Where one turn sends some rows of the set: a few examples, then the rows asked
bofe: [-0.95  2.43 -1.69  0.44 -2.75  1.99 -0.73  0.14 -2.34 -1.80  1.45  0.98
 -2.21]
tolit: [ 0.73  1.91 -1.84  2.83  1.53 -1.32  2.49  0.35 -0.34 -0.51 -1.57 -1.70
  1.10]
daga: [ 0.52  0.84 -0.96 -0.16 -1.88  1.03 -1.39  4.10  2.36 -1.11 -0.37  0.94
 -0.28]
govi: [ 2.23  1.29 -5.20 -0.74 -0.06  3.44  0.78  2.12 -1.73 -2.17  0.39 -0.30
  1.12]
Sodid: [ 0.74  1.63 -3.05  0.65 -0.44  4.72  0.63  0.75  1.37 -1.03  0.53 -0.10
  0.51]
Senet: [ 0.10  2.43 -1.80  2.16 -1.84  1.03 -0.98 -2.13 -0.89 -1.19 -0.40  1.32
  0.25]
leguk: [-2.99  1.82 -4.26  0.08 -0.15 -1.19  3.42 -0.47 -0.56 -2.34  1.05  0.95
  1.31]
sizi: [-0.18  0.28 -2.08 -1.31 -1.22 -3.43  2.59  3.57 -1.15 -3.67  1.33 -1.62
  1.26]
fusu: [ 1.11  2.09 -0.34  0.63 -1.59  0.82 -2.94  0.61 -2.31 -2.25  0.39  0.91
  1.86]
Lud: [-0.27  0.96 -1.24  1.36 -2.79 -0.32  5.29  1.42 -1.57 -0.59  0.71  0.07
  0.01]
nise: [-1.08  0.78 -0.04 -0.75 -1.25 -4.32  2.37  1.10 -1.84 -2.14  0.08 -0.07
 -0.39]
bifaz: [ 0.49  2.37 -2.55  0.22 -1.08  3.52  0.29 -0.52  1.46 -1.22  0.17  2.22
 -0.74]
vafol: [ 0.33 -0.73 -1.38 -3.86 -0.97 -0.66  1.43  1.51 -0.06 -3.75  2.71 -1.24
 -0.90]
duzo: [ 0.45  0.32 -2.81  0.19 -3.71 -1.71  4.21  1.88  0.45 -2.03  2.10  1.72
  0.53]
rezup: [ 1.66  0.91  0.96  0.47  0.53 -2.02  1.75  0.47  0.86 -3.64 -1.18 -1.04
  2.31]
duv: [ 1.51  1.84 -2.38  2.10  1.15  3.11  0.77  1.92 -0.88 -2.56  1.66  2.19
 -0.54]
Vope: [ 1.29  0.86 -2.57  1.93  2.02  2.62  0.35  2.61 -1.88 -0.66 -0.61 -0.67
  1.12]
Lakel: [ 0.98  2.60 -2.15  0.84 -0.84  3.23  0.14  1.77  2.77 -2.16 -0.19  1.34
  0.73]
mabug: [ 0.19  1.94 -1.19  3.09 -0.67  2.76 -0.19  1.15 -0.25 -2.47  2.53  1.34
 -0.64]
Vel: [ 1.08  1.28 -1.43 -0.30 -0.52  2.48 -2.18  1.26 -2.27 -1.17 -0.25 -1.02
  2.63]
doka: [ 1.35  0.65 -3.10  0.72 -0.96 -0.38 -2.12  2.66  1.89 -3.15  1.44  2.43
  0.93]
rilo: [ 1.94  1.71 -1.70 -1.56 -0.66  1.04 -2.70  2.25 -0.58 -2.48 -0.43  1.43
  2.45]
munov: [ 2.27  1.19 -2.16 -1.41 -0.08  2.04 -1.70  1.48 -3.48 -1.72  0.55  1.18
  1.17]
Kad: [-0.12 -0.48 -2.70 -0.42  0.20 -3.15  2.96 -0.02 -2.81 -2.00  1.12 -1.76
  1.32]
kek: [ 0.49 -0.41 -2.01 -2.07 -0.35 -3.65  2.82  1.59  0.52 -1.21 -1.11 -1.09
  1.82]
fudi: [-2.88  1.11 -3.82 -1.22 -0.03 -0.10  3.88  3.21  0.09 -1.99  1.13 -0.43
  0.87]
Zatof: [-3.58  1.44 -1.75  0.47 -0.19 -1.98  2.78  1.93  1.67 -1.41  0.04  0.77
  0.99]
vog: [ 0.42  1.22 -0.99 -1.93 -1.90  1.59 -2.92  0.30 -1.67 -0.81  0.44  1.00
  0.38]
Dira: [ 1.62  0.92 -1.82 -1.00  1.95 -1.83  1.97 -1.07 -0.93 -4.80  0.00  0.14
  2.05]
Ganed: [ 0.58  1.74 -5.01 -1.99 -1.32  0.34  2.81  1.85 -1.81 -2.55  2.19 -1.34
 -1.81]
lun: [-0.31  1.74 -1.94 -2.13 -1.36 -1.84  4.00  1.18 -2.23 -2.30 -1.39 -2.22
  1.00]
lod: [ 0.73  2.19 -3.30  2.09 -0.22 -3.15  1.00 -1.55  0.50 -2.69  0.52  0.99
  0.67]
zaki: [-1.07  1.04  2.13  0.22 -0.29 -0.90  1.45  0.57 -0.58 -2.83 -0.03 -2.81
  0.42]
gavud: [ 1.85  0.39 -2.17 -2.99 -1.12 -1.47  2.03 -1.72 -0.72 -4.24  1.55  0.42
  0.07]
Pafoz: [-0.82  0.77 -2.26 -1.70 -3.27 -3.56  2.15 -0.43 -0.19 -2.67  0.50 -1.55
  1.36]
votu: [ 1.47 -0.23 -0.63 -0.71 -1.09  1.34 -2.91  2.99 -1.00 -0.93  1.02  0.21
  1.47]
gakif: [ 1.48  0.03 -2.85  1.74 -0.76 -1.43  5.10  1.94  0.07 -1.09  0.37  0.88
  2.15]
gobul: [-1.18  2.08 -1.20 -1.01 -2.96 -0.29  2.01  2.28 -0.30 -0.92  0.95 -1.69
 -3.09]
mur: [ 0.34 -0.12  0.29 -2.20 -1.26  0.82  2.65  1.72 -1.06 -2.29  1.15 -3.67
 -0.25]
negiv: [-0.34  1.14 -0.27  1.21  0.20 -1.32  1.85  4.02  1.20 -0.25 -0.62 -1.96
 -0.83]
Dola: [ 1.06  0.45 -2.03  1.62  0.10  2.45 -0.29  2.46  0.84 -1.90  2.95  2.23
 -0.96]
seko: [ 2.04  1.36 -5.61 -1.03 -0.92 -2.09  1.45  1.23  1.29 -3.72  1.73  0.71
  0.40]

doka -> Senet
Lakel -> mabug
And these:
Zatof -> Lud
gobul -> Ganed
mur -> vafol
rilo -> fusu
sizi -> Pafoz

